Which row each row swaps with, under one turn or mirror:
Gusu: [ 17  31   4 -10 -23 -22  25 -32  -5 -24 -50  27  -7  -2  24 -12]
Lusa: [ -9  46  -4 -20 -28 -36 -10 -15  -6  35 -72  22 -14  13 -13  -6]
fetut: [  4  21   9  -4 -18 -21  13 -22 -45   1 -49  59  10  -5  -3   1]
nudir: [ -1   0 -36 -30  -4  -9  18 -10   3  29 -67 -18 -10  13  -9   7]
nutet: [-26  -5  33 -22   3 -42  -1 -14   3  12 -45 -10  20  -3  37 -36]
Belot: [  8  -8  -5  -5  -2  -7   3 -13 -36 -30 -37 -13  23   3 -18  -4]
vubap: [-23 -11  28 -27   6 -43  -8  -9  -2  25 -45 -22  27   6  23 -27]
ber: [ -7 -12 -30 -30  -5  -4  14  -8  -4  32 -56 -24 -10  24  -4   2]
tunum: [-33  11 -32 -22  -6 -24 -11 -20 -39 -26 -38   6 -20 -19  41  -4]
Gomal: [ 12  17  12   7  -6 -15  15 -23  -9  19 -60  55   9   5   7 -21]
sagik: [-37  41   0 -33 -11 -17 -19 -25 -15 -12 -18   4 -12 -13  44   5]
karo: [-27 -25  -4 -38  11 -11 -28 -25 -42  -3 -48   9  -7 -19  30  21]
labi: [-29  10 -33 -35 -14  -7   1 -25 -41   3 -10  15 -22  -5  33  -1]
Dibi: [ 12  33  28  -8   6 -13 -23 -17 -16   7 -27   6  32 -33  -8  -2]
Tavem: [-44   3  -9  -6   4 -37   3   2 -13  32 -40  15  31  16  15 -41]
fivez: [ -5  -6  -5 -14   1 -13  12  -2 -26 -23 -39   2  36  -7 -29  16]
viri: [-32 -19 -14 -49   5 -22 -33 -20 -36  11 -61   1  -6 -25  25  12]
bef: [ 14   2 -27 -33 -10 -19  -1   4  -1   2 -58 -38 -18  -5   9   1]
samif: [-20  37 -22 -11 -16  -4 -19 -19 -20  -8 -25   9 -17 -17  51  -3]
kanaz: [ -2  24  -2 -50   1   0   0 -14   9  45 -30   9 -10 -13  24  27]
mano: [-21  17  -3   5  -5 -30  -6 -17 -23  30 -22   0  22   3   6 -55]
linon: [ 12   8  -8 -37  13 -13  -2 -24   2  -8 -41  13 -29 -37  19  22]
dob: [  2  -1 -28 -18  -3 -12  17 -11  10  25 -73 -26 -12  -2   2   5]
bup: [ 19  27   6  -9 -20 -23  19 -26 -35  -9 -51  48  -3  -7  25  -4]
Totev: [-16  47  -2 -41 -38 -38  -5 -16 -18  -3 -47  19 -24   4  -8  14]
Goka: [ -9  13  19 -24  15 -36  -8   1  11  31 -35  15  28  -9 -31  -8]
Nusof: [ -4  44   0 -28 -38 -45  16 -17 -11  29 -62  11 -23   7   8  -7]
vogom: [-25  31 -11 -21 -25 -25  -9 -16 -16  33 -60  40   2  15 -31   2]
Bevo: [-19 -16 -22 -28   9 -14 -43 -23 -34   4 -58  15 -10 -28  32   2]
peti: [-21  -3  29 -24   4 -43  -8 -12  10  21 -55 -15  33  -3  30 -21]
nenut: [-38  24  10   3  12  -9 -21 -17  -7  39 -33  31  27   1  24 -25]
fave: [ 12   0  -9  -9   1 -12  12 -10 -29 -29 -44  -4  31  -3 -26   1]
tum: [-47 -17  -2 -38   4 -16 -34 -23 -39   7 -50  19  -8 -19  21  16]
mirim: [-42  15 -26 -24 -14   8  -3   2 -18 -12 -18   7 -22 -18  28   2]
Gimuv: [-36  16  -1  13  -1  -7  -7  10  -2  20 -29   3  20  -7   7 -45]
bisin: [ 16  30   0 -40   5   0  18  -9   0  44 -34  14 -13 -12  30   5]
Peb: [-34 -16  -4 -41   6 -15 -31 -23 -31  -2 -54  15   4 -23  26  31]
domep: [-39  32  -3  -2  -8 -16 -15   4 -10  34 -18  25  34  13  14 -24]
luse: [ -9 -12  -4  -7   9  -7  10   0 -35 -17 -52   2  36   2 -26  -4]
vuguf: [-17 -18  25 -34  10 -41   0  -7  -8  10 -46  -7  40  -6  29 -30]
Lokir: [  4  46  18 -20   0 -18 -23  -6 -37  10 -25  11  21 -27 -22   0]
dapid: [-25  -5  16 -42  -2 -49  -4   3   4  11 -30  -4  36   9  26 -27]
genel: [  7 -21 -11 -15   9  -4  -1  16 -27   2 -40  13  37   4 -20   2]
vel: [-13  44  -2 -27 -35 -45  -1 -10 -23  39 -59  26  -6  13 -12  -5]
tufol: [ 14  28  10 -16 -19 -17  18 -20 -23 -20 -46  55   6   4  15   3]
Pepi: [ -9  -2 -28 -33  -5 -10  20  -7  -3  11 -71 -32 -19   8   8   2]

Swapped with tunum: Tavem
Swapped with fetut: Nusof
Swapped with bef: genel
Swapped with fivez: dob
Swapped with samif: domep

